Each path below is one point turned by a fixed rotation once a step. After each direction that follows a path, write how fast that rotation turns it, in deg/step (0 if it stays still).
Each turn is a multiple of 5 degrees from 10 to 175, or 0.
Each row of a path follows its step; steps can be skipped.
Path 1:
step 0: [ 10.3  -2.2   1.6   8.9  -0.9  45.7   1.5  13.4  21.5  -8.1  17.4 -27.0
  -9.1 -19.1 -15.3  26.1 -21.7  -4.6 -22.4  11.9 -23.3   4.7  -3.0  -7.7
  -2.0 -16.9  15.6  21.3 -19.7   3.7 -28.4]
step 1: [  3.7  11.8  34.7 -28.6  13.4   2.3   7.3   0.6   5.4  -8.7  -2.7   5.8
 -18.6   7.3  -0.8  27.2  -1.0   3.6 -13.8   6.1 -20.7 -13.0  -7.3  -1.6
   9.6 -42.5 -24.0  16.5 -18.8 -30.0 -28.2]
step 2: [-11.7  13.3  11.1  -5.5   1.2  32.0   6.5 -41.0  -3.5 -11.0 -21.4  16.5
  -3.3  -6.4 -18.2  17.0  -2.2  -6.8 -11.0  10.6   5.5 -35.6  23.1  -7.2
 -11.3 -33.5  -5.3  20.6   0.9  24.0 -10.2]
step 3: [  7.8   8.8   2.9  -1.1   5.6  23.6 -16.4 -11.0  -7.8  -5.1  -8.5 -37.9
  -2.7 -14.0 -19.0  20.0   0.3  19.0 -27.0 -31.3  -4.2  11.9  -6.6   9.6
   2.5 -31.0  10.3  33.1   4.0  24.9 -21.9]
step 4: [ -5.4  20.4  12.8 -24.3  -5.0   9.1   1.2  -1.5   3.5  42.4 -18.2   8.2
 -16.6 -13.9 -10.7  32.2   7.2  12.0 -23.7  -2.4  -8.6  27.1   3.9  14.3
 -17.4 -35.7 -17.5   9.5  -8.2 -19.9  -4.6]
step 5: [  1.7  19.2  -4.1  -7.9 -16.7  41.1   6.2 -23.1   6.4  21.8  19.4  15.0
  -2.0 -31.4 -17.6  -5.4 -13.2 -24.7 -14.4   3.2   1.9  -4.6   4.8 -24.8
  -8.5 -29.6 -13.4  13.3  20.1  -0.5 -22.4]
step 7: [ -6.4  -1.8   8.8  -9.2  17.0  43.9  -0.4 -10.1  27.0  23.8 -22.5  13.2
 -25.0  -3.1 -10.4  -1.5   4.0  23.1  -1.8  28.7 -11.4  -1.6  -0.5  27.9
 -10.2 -37.2  13.1   7.1  -8.6  -8.0   2.4]
step 8: [ -2.0   6.3  -1.0 -46.7 -19.5  48.8  -8.2 -23.5  23.7 -12.1   7.2 -21.9
   8.4 -13.9  -8.6  -6.4   5.5  -4.6  -1.8  -7.0  -0.1 -12.2 -14.2   2.5
  -3.1 -26.2   6.7   4.2   4.4 -13.4 -26.7]
step 9: [-32.0   0.4  21.7  -2.2  -9.6   6.4 -14.4 -27.2 -10.2  -7.6   0.4 -20.0
  -1.4 -12.1  -9.3  11.4   4.1  40.9   3.3  -7.7 -20.2  -5.2  10.1   0.5
 -19.4 -29.2 -30.0  10.1  15.1 -28.1 -16.4]
step 10: [-16.4  15.4   5.3  -0.4   2.3  14.5 -14.5  -5.1  19.0   9.5  -3.9 -10.3
 -15.8 -32.1 -24.4  -5.1 -21.0   9.3   0.9  21.7 -25.7   6.9  34.1   5.8
 -22.8 -41.4  10.4  -7.2   4.9  24.8  -2.2]
Directions:
[ -7.1   9.9   6.2  -1.8   0.9   1.0  -3.1  15.9   7.2   5.9  -0.3  -1.4
  -6.9   1.7   3.2   1.6  -5.7  -1.0  -4.5  -0.2 -10.6   3.7  -4.0  12.1
   9.0  -2.0   7.4  -2.9  -2.6   3.3   8.2]	110
[ 12.5   2.1  -0.2  -7.1   5.2  -5.2 -14.1   8.9   7.0  -6.9   5.1  -9.5
   4.7   0.6   3.4  -6.9  -4.0  -2.2  -2.6  -7.5   8.3   1.2  -2.6  -3.2
   4.8  -6.2  -1.7   3.0   5.7   0.5  -8.2]	140
[  2.1  -2.4  -3.9  -6.8   0.9   2.2   5.3  -4.3  -9.4  -1.6   9.5 -10.6
 -10.9  -3.2  -2.5  -1.6  -1.2  -4.2  -0.2 -11.1 -11.3  -4.5 -13.0  -2.3
  -1.5   8.8   5.1  -1.2   0.1   6.0  -4.0]	135
[-6.7 -5.8  1.4 -4.5 -1.7 -7.0 -3.5 -8.6 14.0 -5.2 14.6 -4.9 -1.4 -7.6
  0.2 -0.4  2.3  7.3 11.1 10.4  0.0  3.7 -3.5  4.1 -0.1  1.3 -0.3 -4.3
  4.7  1.5  6.7]	25
[  2.3  -7.1   2.1  -3.0  -2.4   0.4  -1.6   7.4 -12.8  -7.3   5.9   8.5
   2.8  -1.9   2.1   4.9  -5.4   0.3   4.8  -3.4   4.8   1.5  -4.4  -4.2
  -5.7 -10.4  13.2  -1.4   1.7  -4.6  14.8]	0
[ -1.8  -7.9   6.9  -3.2   8.7   1.0   1.5  -2.9   5.2   3.8   4.5   1.5
   0.7 -11.1   0.8  11.0  -1.5  -2.3 -12.2  -2.9   6.3  -5.4  -0.9  -4.5
   6.6   1.8  -4.3  13.4 -10.2   2.9   6.9]	10
